128 stands for zero in the data rows.
Some points:
[ 38  63 187 124  89 224  12  38 145 105 154 108 185 149 121 170 178 187 164 183 144 107  74 157 120  95 101   9 162  92 142 170  98 116 139 159 173 163 153 108 195 131 132 145  89  76 103 103]
[107 189  68 155 199 152  59 147 123 159  53 121 136 113 142 103  35  89  88  81 164 109 152  57 112 125  97 114  87 110 130 147 118 153 233  66 113 126  94 164 167 172  87 158 108 120 116 154]
[ 41  65 182 115  75 236   9 104 138 116 166 223 178 119 124  86 155 167  79 110 162 103 160  72  94  71 103 151  81 143 106 163 149 113  57 201 107  74  89 108 178  94 195 125  99 150 103 108]
[176 129 173  87 103  70  79  90 142 129 181 127 166 145  55 161  55 107 166 120 198 166  76  77 144 102 187 147 190  71 188  76 101  90 150 143 129  75  33  92  78 139 170 158 152  75 135 178]
[111 197 110 183 140 175 108 183 122 186  31 134 114 205 152 101 115  87 166 193 131 199  96 132 121  89 137 182 168 166 113  92 163 188  95  62  99  60 231 166 175 118 178 191 129  86  78 123]
[ 58  31 227 240 239  37 232 203  92 156 105 161 123 120 104 176 121 145 127 140 128 141 150 106 174 139 146 161 123 116  79 171 132 158 177 180 156 101  76 165 132  64  59 146 194 204  97 169]
[ 89 183  49 123 228  90  65  62 119 113 157 207 168  91 101  95  95  91 137 117 116  80 176  58  97 129 113 155 145 168 194 151 127  59  61 166  69 103 165 108 131  65 113  80 114 154  90  95]
[185  38   7 239  19  14  39 228 161 101 122  72 120 122  85 156 164 137 142 141 170 146 190 112  83  91  65 150 137  87 122 110 135 144 167 130 119 204 205  82 184 144 116 155 124 134 127 134]
[200 110 150  61 188 135 109 190  75 139 162 118 124 124 108 123 184 112 173 110  94 158 175  98 135 117 124 161 137 129 134 125 122 163  49 113 167 205 113  50 232 147 178  97  91  97 191 157]
[183  31  33 194  91 160 147  24 133 179  69  74  99 171 165 109 138 181 124  92 136 108 121 197 144 148 141 175 102 209 178 131 184 114 108 122 124 126  44 111 110 135 191 195 102 124 148  96]
[ 79 196  46 116 213 110  66  73  85  62 148  35 166 132  78  91  92 197 119 151  95 130 178 160  88 216  89 157 137 120 131  84  52 202 149 181 134 145 141  97 168  83 136 161  77 165 138 155]
[176 168 175  93  88  79 121  64  64  88 172 110 183 137 219 147 175 182 176 210 151 152 149 100 126 217 125 168 126  84 101 192 148 141 169 183 119 170 136 175 123 139 141 182 135  81 145 117]
[ 29  90 122  39  28 154 146 203  39 109 106 148  74 152 100 150 154 154 131 160 172 124  96 146 100 140 147 123 120 243 152  71 126 166 121 110 113 190 145 151  69 132  38 129 138 120 161 116]
[184 145 189 103  83  73 124  63 159 125 107 204 140  62  66 110  58 145 136 125 110  89 115 148 174  98 147 129 143 124 117 184 127 165 151 136 104 154 125 110  83 179  89 204 104 167 140  87]
[135 200 153 175  87 159 170 147 218 115  79 157 147  96  89  62 144 193 142 158 178 162  77 157 132 112 148 136  26  96 143  64 166 139  86 166  94 188 174  69  82 160 157 119 125 193 122 120]
[154 185 173 138  58 112 179  76  81 107 173 102 222 120 143 114 151 112 195 160  65 207 111 108 128  83 131 163 145 151  67 158  54  91 151 111 162 170 147  83 131 102 139  99 112 189 177 149]
[ 33  51 187 128  97 226   2  54 213 144 194 115  39 135 162 153  45  92 147 139  97 203 139 167 130 171 216  80  74 124 157 172 138 190 174 137 100 115 142 103 131 110 115 120 129 154 100 193]
[ 34  74 153  80  49 222  66 171  85 115  94 151 120 102 125  26 100  50  39 135 111 141 162  48 161 163 183 187 165 154 115 155  79 123  68 141 142 140 131 111 126 107 123 129  51  86  66 130]
[185 137 173  77 116  72  92  92   0 112  63  85 115 169 129 145 117 164 137 194  81 140 124 189 108 104  80 108 131  59 182 167  64 158  62 110 109 127 110 124 162 150 158 182 127 184 150 166]
[166 178 173 155  74 128 181 105 153  88  76 107 179 114 115 168  80  92  87 211 114  61 183  88 171 158 141 115 155 166  94 156 129  64  53 188 129  58 111 148 149  79 177 111 111 158  67 105]
[194  37  44 153 134 206 202  19  76 100 127 130 140 166 137 120 117  70 186 109  94 118 165 149 117  80 176  48 146 115  68  34 209 128 100 170 114 120 186  95 180 135 100 122 197 179  82 124]
[181 151 181  81 111  77 100  83  65 135 149 101 139 108 179  93 171 135 132 136 148 167 146 189  84 103 157 198 169  27 152 182 115  78 154 115  98 182 171 179 140 178 114 110 125 106 132 116]
[134 195 154 173  87 154 166 136 132  93 113 138 136 152 170 125  68 132 137  91  83 138 128 163  91 191 127 182 143 175 103  80 185  55 101  67 156 144 156 102  64 132 133 153 199 106  25 165]
[199  75 132  65 216 185 154 206 151 113 111  91 156 152 138 147 139 128  81 105 213 162 100  89 120 125  77  63 152 158  57 136 192 156  95  84  81 147 125 108 108 139  76 129  97 138 133 141]
[181  27  16 245  50  43  61 185 156 142 179  95  95 151 164 113  98 136  54 155  87  87 150  84 169  81 130 131 133 166 151 189 111  54  29 151 138 139 159 134  49 160 128  78  98 162 116 149]
[189  31  47 173 123 199 185   6  88 128 100 187 168 184 142 145  82 126 146  74 210 183 101 140 119 116 150 166  98 120 129 118 119 182  81 126  43 114 117 190 141 107  76  43 143 100 150  62]
[154 182 158 157  62 136 184 113 130  95 153 189 130 245 110 102 119  90  67  64  62  82 174 113 160 142 145  94  64 134 137  85  60 139 221 140 141 165 116 171 138 179 143  98 177 116 160 184]
[ 44  46 233 234 217  50 186 151 143 149  67 138 147 198 125  84 191  82 134  97  74 108  88 168 160 173 116 106  92 128 107  61 130 138  60 112 105 136 142  64 106 149 103 163 106  82 151  86]
[124 199 134 182  88 173 169 143 195 105 110 100 105 158  71 113 179 154 124 225 118 188 142 113  52  71 185 153 128  89 140 113 106  63 113 122 179 108  26 166  99  47 114 155 144 118 188 138]
[182  91 140  59 180 140 112 188 214  76 178  87 157 177 114  97 115  98  93 231 188 173 103 132 192  64  65 153 176 100 127  69  73 147 139 118 160 131 102 122  71 105 116  95 181  63 153 145]
[121 194  98 172 152 176 111 184 162 172 121 114 163 150  99 195  81  91 141 137 104 149 190 103 180 106 218 108 106 119 105 166 118 144 161 127  84 118 125  98 126 149  78 175 147 126 204 146]
[150 184 145 170 107 170 167 167 167 171 130 175 102 142  63 195 100 114 133  85 115  47 163 148 146 129 131  93 181  96 177 175 170 189 133 112  97 215  91 187  87  66 190 119 164 177 159 168]
[186  71  97  77 201 225 206 164 159  51 187  95  57  73 178 101  87 164  87 130 118  92 125 120 108 101 140  73 106  72 123  85  89 122 136  76 198  69 152 126  87  52 184 182 142  72 212 111]
[ 46 160  43  64 165  25 167  36 155 115 153 150  10 199  92 141 166 137 128 130 153 168  77 136 160 183 112 127 169 151  90 111 150 124 110 137 103 102 122 132 203 104 157  99 111 119 164 129]
[ 42 117  83  27  71 108 225 214 123 149 156 116 140 140  68 130 113  62  67 167 144  89 128  64 111 175 158 113 127 127 171 184 167  62 123 191  45 133 181 117 112 116 201 158 105 124 101  55]
[167 177 173 138  66 114 178  80 237 140 111 134  51  50 124 204 103 104 167  99  78  93  86  65 124 141 150 142 146 108 120 154  62 159 105 131 130 173 158 145 203 127 124 138 163 141 155 155]
[200 118 172  71 152  83  76 137 209 143 100 197 113 160 162 131  97 127  94 141 145 108 141 146 163 165  88 162  48 179 105 175  78 142 240 130 116 128 151  81 137 120 136 106 135 194 165 103]
[ 50 118  61  31  82  57 237 147 209 196 114 168 182 126 176 165  83  94 142 115 129 143 134 174 126  68 115 145 144 177 196  98 119 145 176 126 224 150 130 148 214 133 109  99 104 148 135  83]
[191  31  34 168 105 184 180  17 115 154 129 171 149  33 134 108 141  77  67 102  48 117  62 128 192 111 125 151 155 135  86 163 125 161 190 116 109 150 103 156 100 100 122 180 110 146 185 184]
[193  78 130  69 206 174 141 196 140 117 182 119 109 122  71  76 184 152 173  94 195 144 100 164 133 137 165 167 166 160  85  96 100 147 114 132 132  58 126 146  99 204 133 163 170 174  88 104]
[122 197 110 179 141 174 131 188 116 155 177  80 198 102 120 144 131 134  79  94 133 159 111 121 206 121 183  70  77 191 244 176  85 128 111  95 134  97 127 151 150 168  79 148 223 188 132 117]
[200  81  96  62 214 226 204 173 107  61 164  90 152 121 158 168 164 131 203 153 106  68 135 152 110 142 165 146 123  85 170 151 138  84 190 113  70 117 149  99 119 201 150  61  18 129 126 175]
[142 193 154 179  96 156 164 154 136 173 203 192 129 180 165  93 106 137 191 108 159 156 121 142  86 156  44  55 144 184 121 157 229 120  78  93 130 134 142 102 100 119  94 227 101 132 134 186]
[190  96 140  59 182 133  99 188 141 106  85 148 162 102 129 143 116  64 121 187  83 150 123 163  82 125 117 171 105 143 201  88 143  93 156 144 121  52 125  50  79  29  95 137 176  57 232 130]
[ 45  54 211 182 155 161  66  34 109 180 120  45 131  93 117 160 224  94 162 137 175  91 197  98 133 126  83 185 101  99 165 112 148 109 153  81 153 116 153 117 129 176 175 156 135 147 172 214]
[ 83 180  45 108 217  86  67  66 154 142 172 159  87  73 195 197 125  95 102 156 104 115 185 169 173  50 105 116 103 179  91  67  93 168 160 173  71 167  68 160  81 141 115 187 155 125  83 138]
[ 87 201  79 161 202 138  48 129  85 100  99 167  59 126 152 113 165 152 129  82 152 178  16 127 164 133 108 130  74 138 104 184 178  96 110 134 121  98 160 121 136 114 158  48 172 174 191 141]
[152 179 189 145  58 112 165  71 137 106 117  68 125  66  94 131 139 158  43 113 141  91  67 181  60 119 139 160 145 245  93  78 181 148 106 135  40 115 152 157 157 173 127 104 165  93 137 183]
[140 206 145 171  93 174 189 150 116  83 172  84 151 118 142 108 185 105 158 111 108 190 224 122  99 171  83 136 168 107 150 148 121 156 129 111  95 133  98 147 132 135 151 124  66 116 135  32]
[157 174 183 151  59 107 160  80 105 123  72  87  86 167 124 135 136  97 134 127 179 134 109 145 121 167 115  64 153 163 121 114 122 120  78 123 115 102  89  79 102 149   3  88  68 120 158 147]
[195  56  79  96 195 237 222 114 146  68  67 156 101 161 137 123 165 185 141 138 155 128  82  69 195 180 129 146 128 146 138 124 170 114  80 128 180 157 171 179 155 132 132 178 143 146  94 166]
[189  97 165  67 191 117  77 187 135 165  96  75  91 181  75 123  80 150 199  59  85 170  55 148  98 105 152 138  69 165 100  82 144  71 126 118 102 159  92 212 126  85 117 117  33 167  91 112]
[135 193 128 174 107 171 160 176 185  82  95 192  97 127 166 112 193 118 164 155  84  53  97 130 148  78 142 115 130 107 148 192 100 229 194  87 103 113  74 126 134 140  87 100 112  99  39 155]
[ 72 191  54 124 205  90  39  70 129  77  95 126 158 163 137 202 161 129 153  41 109 132  42  97 151 120 147 143 164 125 101  86 167 125  77 138 155 161 152 108  41 159 110 166 137  64 119 121]
[184 121 182  81 135  75  70 129 130 179 106 112 144  96 137  87 199 101 147 126  91 187 145  98 106 158 146  44 112 198  77  64 242 172 126 178 163  86 116 183  93 158 146  79 124 108 141 139]
[184 143 190 101 117  82 100  98 105 219 221 129  57 141  91  85 123  77  85 156 151  50 142  79 136  90 140 168  68  73 104 137 112 150  64  88 131 136 171  92 119 102 126 102 115 123  41  82]
[ 53 146  41  61 155  38 207  86 170 130 119  56 153 149 165 100 105  97 108 148 128  68 145  35  54  97 126 158  59 127 156 238 129 190  36 181 189 104  82 110  90 161 154  73 133 125  80 126]
[205 103 161  71 187 115  89 188 137 206 159 129 139 132 152  52 152 150  53 112  97  64 113  92  50 126 108 125 151 105 199 172 116  91  58 242  86 127 144 170 161  76  75 126 165 108  73 167]
[136 195 149 184 101 170 160 170 144 194  77 104  84 118 224 173 175 173 123  30 202 166 122 128 118 132 146  97 206 136 123  81  87 150 129 193  80  89 161  62  77  64 134  67  84 156  87 130]
[120 211 110 166 139 187 130 180  78 113 141  50 175  81 123 121 151 172 122 137 133 105 156 224 202 106  88 158 115  85 129 144 145 103 151 136 124 199  95  60 184  64 115 110 120  56  73 146]
[ 39 134  52  49 126  26 201  87 160 191 118 141 173 165 162  47 144 221 126  72 135 123 144 125  78 123 146  97 191 108  74  88 112 129 148  39  86  73 123  89  91 119 133 121 121 179 125 202]
[103 199  94 175 158 173  98 156 124  37 149 135  39 116  80  94  92 124 158 127  96 167 129 106 125  40  43 138 177 135 178 115 152  82 180 158 156  60  68 132 104 127 134 110 169 114 156  63]
[118 197 123 183 135 182 121 170 114 216 129 131 126 122 104 117  89 166 105 128 117 115  83 200 161 215  84 150 141  80 101  36 170 143  70 142 136  70 128 139 105 209 141  60 128 130 146 146]
[192  42  18 182 102 178 175  28  89 202 134 144 118  92  36 163 165 132 111 170 128 200 158 131  54 203  61 121 100 114 112 167  45  81 188 119 168 153 120  61 110 156 134  98 138  79  60 101]
[191 127 175  69 137  86  92 129  69 165 123 149 150 104  79 196 167 207 143 127  61 154 178 141 112 123 118  97  98 120 115 145  91 191 139 132 148  96 181 173  86 111 207 111 110  58  93  88]
[ 43  95  93  28  47 115 204 202 178 195 103 161  93  57 148  83 104  91 188  92  98 136 147 195 214 129  67  96 118  72 172 163 101 109 148 178 151 110 114 192 142 159  95 152 141 134 140 161]
[169 150 178 113  75  78 113  59  77 122 105  77 111 103 161  40  41 122 171 164 163 147  92  12 166  99  78  61 122  78 185  58 146 142 194  99 146 134  83 129  98  53 176  97 185 111 146 100]
There is one direction along which these points spread out most. Take the direction at right angles to it along which they spread out most. Go by this last direction. Where along it does each point below lie, from 0 to 99? 50 is the average, and the first point above lies past it. One standard deviation of the points above along it is 16.
[192 120 175  70 141  76  83 125 190 128 153 178 119 102 184 194 127 161  67 121  59 156 172  99 146 164 166 162 116 135 186  86 173 152 121  27 168 130  61 136 230 151  63 133 131 190 111 103] 45
[122 195  90 177 160 178 102 173 100 210 143 183 144 146  95 131 132 153 129 176 100  66  79  78 116 109 165 136 170 187 151 146 112 170 221 138 191 105 104 131 165 167  86 152 129 131 172  85] 39
[152 176 185 145  60 110 159  70 144 115 123 120  75 172 116  93 107 237 132  81 140 118 181 105 196 120 126 147 110 141  59 117 178  59 148 123 139  56 221 136 137 138  51 119 108  55 160 101] 50
[ 44  49 223 236 217  46 214 155 137  43 120 182 106  54 148 103  63 146 109 126 158 169 141  99  79  90 177 106 151  92 192  91 123 106 139 149 127 134  61  94 138 151 152 136 164  18 154 141] 44
[ 49  54 222 219 225  77 194 136  58 146 173 107 123 139 152 153 136 153 109 205  97 132 111 120 111 106 125 134 163 108 125 110 117  69 195 131  70 187 151 138 162 185 174 114  82 157 132  50] 58
[194 116 170  74 152  83  64 149 151 116  51 145 104 121 164 111 147 115 226 106 205  81 131 152 148 194 162  91 121 228  71 111  45  41  92  93 140 122 112 126 148 143 153 153 175 112 120 122] 57
[ 31  93 118  50  36 151 147 213  40 144 125 118 103 153 140 121  89 183 188  75 168  51 101 157  92 129 170 188  91 137  43  98 176 136 129 113 156 128 110 106 132 101 120 119 155 155 173  84] 43
[ 50 159  46  66 167  22 146  36 133 118 103 115 128 111  64 105 198 131 122 124 185 125 129 167 175 141 198  75 108 115 115 118 203 116 111  56 135 116 165 135  88  61  90 131 122 129 102 144] 43
[158 186 178 149  67 118 180  98  85 121 198 144 121 145 149 187 156   5  36 100 182  94  71 116  72  98  79 156  40  88 138 111 109 108 112 179 170  57 135 152 126 105 151 185  57 177  72 110] 40
[ 49  49 228 214 201 105 151  94 137  80 163  68 185 103 102 146 105 130 188 114 148  97 144 170 105 154  55 150 130 179 153 183  84 159 136  85 171 163 219 181 123 109 160  95  96 112 127 148] 58
[107 208  77 155 191 164  82 148  45 111 110 176 150  96 144 169 130 122 109 179 178 129 225 181  88 104 147  96 112 101 118 122  87  86  89 114 206 185 177 191 123 182 147 116  60 122 162 148] 59
[105 198  79 162 196 157  71 149 194 160 156 127 138  91 140 108 128  66 114 105 132  74  95 177 133 175 172  84 165  80  65 166 107 133 148 127 157 190  89 169 159 138 129 129 173 147 139  63] 38
[174  40  11 255   5   0  17 255  94  40 188 144 155  77 152 136 147 142 170 146 122 125  90 158 118 198 154 111 123  75 108 120 130 152 134 108 118  81 121 175 164  96 166 117  88 100 133 124] 57
[ 38  55 171  94  59 225  10 103 192 112  73 128 153 144 156 155 154 103 106 110  67  81 153 115 122 156 114 127 191  78 148  93 123 112 154  95 131 127 105 166  79 136  67 121 197 209 137  66] 44
[192 118 181  72 136  73  84 129 121 101 100 135 121 153 128 153  87  87  23  64 109 152 137 212 143 101 168  97 187 130 138 217 187 161 216 139 209 145 142  73 121 146 149 102 157 162 102  96] 47
[ 29 102 116  28  40 168 158 210  56  98 146 110 163  95 117 218 134 152 147 125  80 195 138 119 130 124  35 131 104  95  64 153 116  96 100 101  68 160 109 122 156 181 180 101 169  99 113 168] 53
